One turn sends every row of this set to another row. A few are shown first. Where does it send the rows asked after them?
J_225: [ -2.6  12.9  17.1  11.3   8.9   8.8  -2.0 -15.0  15.7  -2.5 -18.9   7.7
  -1.6 -11.6  -4.5  21.6  20.9   4.6   9.4 -11.7   6.1  21.4  -1.9 -16.6
 -11.4  -9.0  -5.1 -20.5  11.4   4.6 -15.7  15.8  28.8 -16.4   2.3  18.9
 -14.0  -6.3  -2.9  -8.3   6.7  27.1]
J_753: [ 20.3  -5.4   3.1   0.7  20.2  13.5 -14.3 -13.3  -5.1   0.4 -16.3  11.4
 -15.3  -7.8   3.6 -12.4  29.9   9.1  -4.7 -10.3  -1.1  13.4 -15.6  -2.5
  -2.9   4.4  -2.7 -13.7  -2.4 -11.8  -7.9  -7.3  18.1  -2.0   6.6   2.4
 -11.9  26.6  14.9   1.4  -0.7  14.8]
J_996: [  5.7  16.2  16.0  11.8  13.5   2.1   0.0 -18.4  12.5   2.5  -5.6   8.3
  -3.7   1.3  -6.6  17.7  19.3  -3.4  18.4 -11.2   3.6  25.7   5.4 -16.8
  -7.1 -13.8  -7.5  -9.5  15.7  -3.4 -18.6  14.7  34.0 -11.6  10.8  21.7
  -8.5  -7.8   5.1 -14.4   5.0  19.1]
J_785: [  3.3  10.6   7.1  14.9   1.6  11.6 -10.7   1.8  -9.7 -13.7 -27.2   4.9
  12.1   6.5  -3.0  -1.8  22.4  12.1  12.8 -15.1  -3.5  13.0  -1.0  -6.0
  -7.9  17.5  -0.9 -12.2   0.5  -1.3 -13.3   6.3  18.1  -2.6   5.6   0.8
 -17.8  -1.0  -7.8 -21.6  15.7  15.2]
J_667: [ 22.5  -9.2  32.1  -5.4  -6.6   8.5  -9.0 -11.6  -6.8  -4.5   0.6  16.4
   1.5  -1.7   3.1  -3.8  23.7   6.9   7.1 -13.5   0.2  11.3 -10.6   8.4
   3.5  -1.5   2.5 -26.5  15.6   8.1   2.5 -11.3   5.3 -14.0  17.4   0.4
 -16.7   9.8  -0.6  -3.2 -10.0   2.5]
J_56: [ 18.5  12.3  12.8  -3.6   5.7   0.5   1.3   4.4  -0.4  13.4  12.2   3.9
  -0.7   8.2  -4.2  -4.6  27.2  12.7  17.7 -16.0 -10.2  12.5   3.3  -1.5
 -17.5  -6.6   0.3 -10.4  11.2   3.0 -16.2   0.6  28.3  -0.5  20.4  13.7
   2.5  15.3  -6.8 -30.2  -4.1   3.6]
J_851: [ 10.0   8.9  20.3   3.7   8.4  -9.3   4.2 -11.7  -2.1   5.2  -1.0  -2.8
  -7.4  14.2  -2.5  -2.9  29.7   5.7  16.7 -18.5 -11.2  27.2  -0.1 -12.2
  -3.3 -10.6   6.2 -15.8   1.8   2.4   8.6  -6.0  45.3 -12.7  17.7  12.6
   3.0  11.3  -3.3 -13.6  -2.7  -4.1]
J_801: [ 17.7  -8.9  12.8   0.3  15.3  10.9 -16.9 -17.7  -3.7  -4.3 -14.3  12.2
  -9.2 -12.9  10.8  -8.7  32.5  12.5  -7.6  -9.8   2.1  10.8 -20.1  -4.8
   2.5   9.8  -1.7  -7.6   3.5  -6.0 -11.2  -4.1  16.1  -7.6   1.6   0.8
 -17.9  20.9  16.4  -2.1  -0.4  13.4]
J_555: [  3.1  10.9  17.0  13.1  11.5  12.8  -4.7 -26.0 -14.9  -1.4   8.6   1.3
  -1.6  -2.5  -5.4   9.9  28.1  -5.0  12.8 -17.0   4.5  11.2  -4.4 -27.2
 -17.7 -20.4  -4.6 -11.0  20.6  10.2   1.6  -5.7  24.3  -4.0  11.2  22.7
   5.5   1.9  -7.5 -17.9   1.2  10.0]
J_889: [ 26.4  12.2   4.2  -8.6   9.1   3.6   0.3  -8.6 -12.0   6.4  13.3   1.4
   2.0  20.3  -2.1   1.0  26.3  -2.3  18.1  -8.9  -4.1  28.0   1.3  -2.6
  -5.2   0.3  -1.9  -9.6   5.8  -3.2  -9.3   4.9  36.1  -6.3  20.6  10.6
  -7.1  -0.6  -0.8  -4.2  10.2   7.7]
J_151: [ 16.8 -14.0  19.7  -9.2   3.2  -0.4 -14.1 -21.4   4.7 -15.0  -8.1  23.1
   2.5  -1.4   1.3   2.7  24.3   2.3  23.9  -3.4   4.4  -5.0  -6.2  -2.3
  -3.6   2.6  14.4 -13.6  13.5  -1.5  -5.7  -6.6  26.6  -7.2  23.6  -0.5
 -15.7   8.3   3.4 -10.3  -7.7   1.3]
J_726: [  9.3   2.3  22.7   5.6  -7.0   5.1 -11.8  -8.5  -5.1  -5.3  -7.4  21.4
   4.4 -11.6  -2.1  -9.2  26.7  10.0   3.8 -12.5  -1.7   8.8 -13.7   6.9
  -9.9  -4.6   0.4 -27.5  20.8   1.9   3.5   2.0  -1.5  -6.0  11.9  -5.2
 -28.0  12.4   4.7   1.0  -0.1   9.3]
J_610: [ 16.8  -2.0  -3.1   0.8  15.7   8.5  -9.5  -3.6  -8.6   0.2 -12.6  15.3
 -26.3  -4.7  -4.8  -9.8  37.7   2.4   3.4 -21.8   6.5  15.5 -10.0  -3.6
 -20.5  -4.6  -1.0 -17.5  -8.2  -5.7   1.5  -2.5  32.1   4.2  14.8  -0.4
  -7.4  23.0   6.4   0.5   0.5  15.3]
J_28: [  3.6  12.1  20.0  16.5   9.7  16.2  -1.5 -21.1 -16.9   0.8   8.1   1.8
  -4.6  -3.8  -5.7   2.5  26.2  -3.5  10.3 -18.4   6.2  10.9  -1.1 -20.9
 -20.2 -25.1  -2.8  -8.8  14.6  11.2   3.2  -4.4  26.7  -2.3  14.0  18.4
   7.4   1.8  -6.8 -17.6   1.8  14.3]
J_532: [ -1.8   3.7   7.0   4.7   5.8   8.0  -3.5  -7.9 -17.0 -16.5 -19.9  -4.4
  11.8  -5.3  -5.8  11.5  37.3  15.9  17.0 -12.3 -13.0  23.6 -12.0 -24.8
   1.3   8.8   2.3 -12.8  22.0  -9.0   0.2  -6.3  19.7  -6.6   8.1   5.8
 -11.2   4.8  -3.2 -13.7   2.4  18.7]
J_69: [ 12.9  -6.4  10.5  -0.1   2.2  -8.4 -17.1 -22.8   8.1 -10.1 -25.3  19.8
   3.0  -4.9   0.9   0.9  20.0  -0.6  15.5  -3.5   4.2  -2.9 -13.1  -7.6
 -11.0   1.3  11.8 -10.1  13.6  -4.3   1.6  -2.2  23.7  -2.3  15.7 -16.6
 -16.7  18.2   5.8  -8.7 -11.5  20.2]
J_41: [ 15.8  -1.3   8.9   1.8   5.9 -17.0  -8.8 -15.3   6.7  -4.6 -24.9  12.5
   4.7  -2.7  -5.5  -4.2  14.0  -3.7  15.5  -3.6   2.5  -0.5 -11.9  -9.7
 -14.2   5.1  10.9 -10.2   7.8  -7.8   7.7  -0.9  23.7   4.3  14.3 -11.6
 -10.6  26.2   3.3  -1.4 -10.6  16.2]
J_379: [  1.9  19.4  11.2   5.4  -2.1  11.4 -21.1  -9.8  -5.8   3.2 -27.5  -2.0
   1.5  -0.4  -4.5   4.6  38.5  20.2   5.6  -9.2  -7.4  13.2  -4.5  -7.7
 -11.0   8.5   7.4 -13.9   5.9   6.2  -0.3 -11.1  17.3 -14.4  17.4   1.0
  -1.5   8.8 -15.8 -19.9   1.9  29.8]
J_678: [ 15.0  29.8  28.4   5.8   1.5   8.1  -8.3  -8.1 -10.1   9.9   0.5   3.7
   0.0   7.8 -10.2   6.3  27.2  -6.7   3.2 -10.7  16.0  21.3  -2.5 -11.3
  -7.4  -7.5   3.7  -1.9   7.5  14.8 -20.4  -1.3  24.6 -14.2  -5.2   9.3
   5.9  13.2  -4.5 -21.7  -0.1  18.5]
J_65: [ 27.3 -10.5  25.7  -7.2   7.0   4.7 -11.5 -18.5   4.8   1.1  -7.4   9.8
  -5.6  -7.0  15.5  -2.1  29.6  16.0   4.8  -3.2   3.7   4.1 -12.5   3.2
   7.5  12.6  -0.5 -10.5  -1.2   1.7 -10.2   0.1  22.3 -12.7   7.2   7.6
 -14.5  16.1   8.5  -8.4  -4.6   0.8]
J_717: [ 13.0  25.2  26.6   4.3  -1.3   9.1 -10.9  -2.4 -14.5  -1.6 -16.3   3.7
   5.3  -3.2 -12.5  15.1  22.0  -7.3  -0.6 -13.7  16.2  17.9 -11.3 -14.9
  -4.0  -6.5   3.9  -4.0  16.1  10.5 -16.7   3.9  27.5 -10.0 -11.9   4.8
  -4.3  11.2  -9.1 -14.9  -4.6  27.1]
J_923: [ -2.6   8.0  15.6  17.5  13.4  21.6  -6.4 -18.8 -17.3 -12.2  -7.7   3.6
  -0.5 -13.9  -6.4   8.8  26.1  -3.2   6.0 -21.2  13.3   2.2 -12.5 -21.6
 -20.3 -17.8  -2.7  -7.8  15.9  10.0  -4.5  -5.3  24.5  -2.1  10.4  14.8
  -3.4   2.2 -12.0 -16.4   8.5  16.9]
J_157: [ 10.1   5.8   8.6  -3.3   5.3 -18.4   0.3   9.8  -1.2  -0.1 -14.1  10.6
  -3.7  -3.6  -7.8  -4.0  18.3  -5.8  14.4 -16.7   3.6   7.7 -12.9  -6.4
 -14.4   0.5   7.0  -7.2   1.4  -5.4   4.4   6.7  25.8  14.7   7.0  -9.4
  -7.9  23.8  -2.3   6.6  -9.6  12.7]
J_168: [ 11.7   9.0  14.3   5.6  -2.5  -1.7 -13.4  -4.1  -2.0   0.9  -6.7  19.6
   4.2 -13.7 -14.2 -10.3  30.4   9.9   6.4  -9.3  -6.7  14.3 -14.3   8.6
 -17.2  -4.0   0.8 -30.3  21.2  -5.9   2.8   3.0   5.9  -4.3  14.2   2.6
 -25.9  20.1   7.5   3.4   1.9   4.2]
J_253: [ 16.7  29.6  29.9   6.1   2.8   3.0  -6.2  -2.6  -8.7   7.8   2.1   0.7
   1.8   4.2  -8.3   2.6  24.3  -8.2   2.4  -6.8  11.7  21.5  -4.5 -12.2
  -4.8  -6.6   2.1   3.0   9.8  13.0 -22.7   3.4  27.8  -7.1  -6.1  12.8
   3.0  10.9  -2.8 -19.7  -0.7  18.4]
J_894: [ 13.9  11.8   5.2  -1.9   5.0 -13.6 -12.4   3.2   1.9   5.1  -3.6  17.7
  -9.7 -13.7 -10.2  -0.7  38.5   7.3   3.9 -19.5  -6.9  23.4 -13.6   2.4
 -20.5   1.0  -2.7 -23.4  18.5  -8.0   2.4  10.9  22.6   0.4  17.3  12.0
 -21.2  16.5   8.7   9.0   1.6  10.3]
J_963: [  2.3  14.1  15.5  14.2  14.1   2.6  -0.6 -16.0  11.1   2.3  -3.6   8.2
   0.5   3.9  -3.6  16.0  12.0  -1.5  20.2 -13.8   7.9  21.8   6.3 -14.3
  -5.0 -10.4  -7.4 -10.2  12.0   0.1 -20.2  13.7  30.6 -12.2   0.6  21.9
  -7.5  -9.2   3.8 -14.3   5.3  15.9]

J_785 moves to J_379
J_923 moves to J_225
Now these:
J_65 moves to J_667
J_555 moves to J_963
J_41 moves to J_753
J_56 moves to J_851
J_610 moves to J_894
J_996 moves to J_253
J_801 moves to J_726

One turn sends every row of this set to another row. A few are shown first. Where does it send the rows asked after them?
J_229: [  2.4 -28.9   0.1   9.5  10.4 -18.9  -7.1 -10.5  -1.2  -5.8  -7.3  -0.8
 -21.2   6.4   4.8   3.4]
J_260: [ -0.4  -7.6  -1.2 -17.3   7.4  -5.5  -6.4   2.0   6.4  -5.7  -3.2   2.8
   6.2  -7.8  13.0  -3.9]
J_178: [ -2.3 -19.2  -1.9   8.9  10.5  -8.7  -4.5  -1.4  -3.1 -15.4  -5.5 -10.0
   2.0  20.8   5.6  -0.7]
J_473: [  1.5  -7.4  -4.3   5.6   7.0 -16.5 -14.5   6.8  -9.8   7.0   1.0  -2.4
   3.4  17.9  -9.1  22.5]
J_779: [-19.5  -8.9  -5.0  19.8  23.0  -3.3  -4.0   3.4  -3.0 -10.4   0.6   5.7
  -7.7   7.5  -5.0   6.4]
J_677: [ -2.5 -30.0  -1.5   9.1  16.6 -10.4  -0.1   3.1  11.2  -7.9   1.1 -20.7
  -4.2   1.6   6.0   0.6]
J_47: [  9.2 -17.0 -19.6   2.1   5.5   2.1  12.1  -1.8  13.7  -8.8 -14.3   7.3
  -7.0   4.5   1.2   7.6]
J_637: [  1.4 -29.6  -4.8   0.2  11.1 -19.6   6.6   8.3  12.8 -13.0 -12.7  -6.4
 -15.1  13.8   3.9   7.7]
J_429: [ -8.8 -12.9 -17.2   1.5   0.3  -1.5  -2.0   5.3  10.6  13.2 -16.6  20.9
  -8.7   0.6  -3.0  15.9]
J_986: [-11.6  -0.7  -8.1   2.3  12.8   5.4  -8.7  13.7   8.2  15.1  -7.5   9.7
   3.4  15.9  -2.7  15.6]
J_612: [ 11.2 -18.2   6.2   5.5  22.7 -12.9  -9.1  -1.2   3.0   0.2  -4.2 -11.4
 -11.6  21.2   3.2   8.7]
J_948: [ -9.6  -5.0   2.9  -1.8  21.3  -2.8  -5.0   9.4  11.6   1.2   2.1   7.5
 -20.2  21.6   5.9   7.1]
J_25: [ -6.2  -8.4  -6.3   4.8  11.0   3.8 -13.7   1.2   8.2  25.9  -4.1  12.1
  -9.6  -1.4  -0.8  14.0]
J_182: [  6.9  -7.6  -1.4   0.2  25.2 -16.2  -7.2   0.1  -5.5  -3.7 -12.7   5.6
   1.2 -14.5  -8.1  12.5]
J_742: [ -1.5 -14.8 -12.5   7.4   0.3  -9.1  -7.3   6.4  -3.0   3.3   5.8 -13.0
  15.9   2.5  -4.4  14.5]
J_306: [-22.0 -10.9 -14.4  12.2   7.8   5.1  -5.8   9.1   7.4  10.0  -4.2   6.7
   7.0  -4.2  -4.3   9.9]
J_523: [-10.2  -8.3   3.0  -5.7  22.7 -23.7  -5.5  11.8  -0.6 -10.0 -11.7  11.4
  -6.7  -8.3  -4.5  11.1]
J_696: [ 16.2  -4.5  -4.1 -12.0  16.2  -6.8  -3.6   0.2   2.2  -2.7 -12.6   1.1
  10.0  -5.8   1.2   7.6]
J_378: [ -7.1 -24.7 -10.1  -6.8 -10.0 -24.2  -4.3   8.9   7.5   5.1   0.2   4.5
 -13.3   0.6   1.4  16.1]
J_454: [ -1.5 -16.4  -0.1   1.0   4.7 -24.6 -16.1   5.1  -2.2  14.9   4.0   3.1
 -16.4   5.2  -4.2  21.8]
J_142: [ -8.5 -15.6 -15.0   3.8  13.1   0.5   2.0  16.4  21.0  16.9  -9.9   3.7
  -2.9  -6.0  -6.6  18.7]
J_647: [  3.2 -15.5 -11.4  16.6  28.3   0.5   7.8   6.4  11.9  -3.9  -4.8  -7.5
  -2.8  -3.2 -10.0  14.5]
J_255: [-11.5  -9.6   6.6 -16.4  18.6 -15.7  -7.2  13.6  10.2  -3.8  -0.7   3.5
  -5.9  -9.0   8.3   2.6]
J_392: [ -0.8 -23.2 -14.3  -5.8  -4.9 -13.8   1.3  15.5  14.5   5.0   3.8 -12.1
   5.2   0.0   0.5  15.7]
J_254: [  1.7 -16.7  -5.2  -0.4   7.7   3.5  -3.4  -8.4  14.2   6.9   3.6   5.6
 -21.4   0.0  12.3  -0.3]

J_454 moves to J_378
J_47 moves to J_647
Now these:
J_25 moves to J_429
J_637 moves to J_677
J_523 moves to J_255

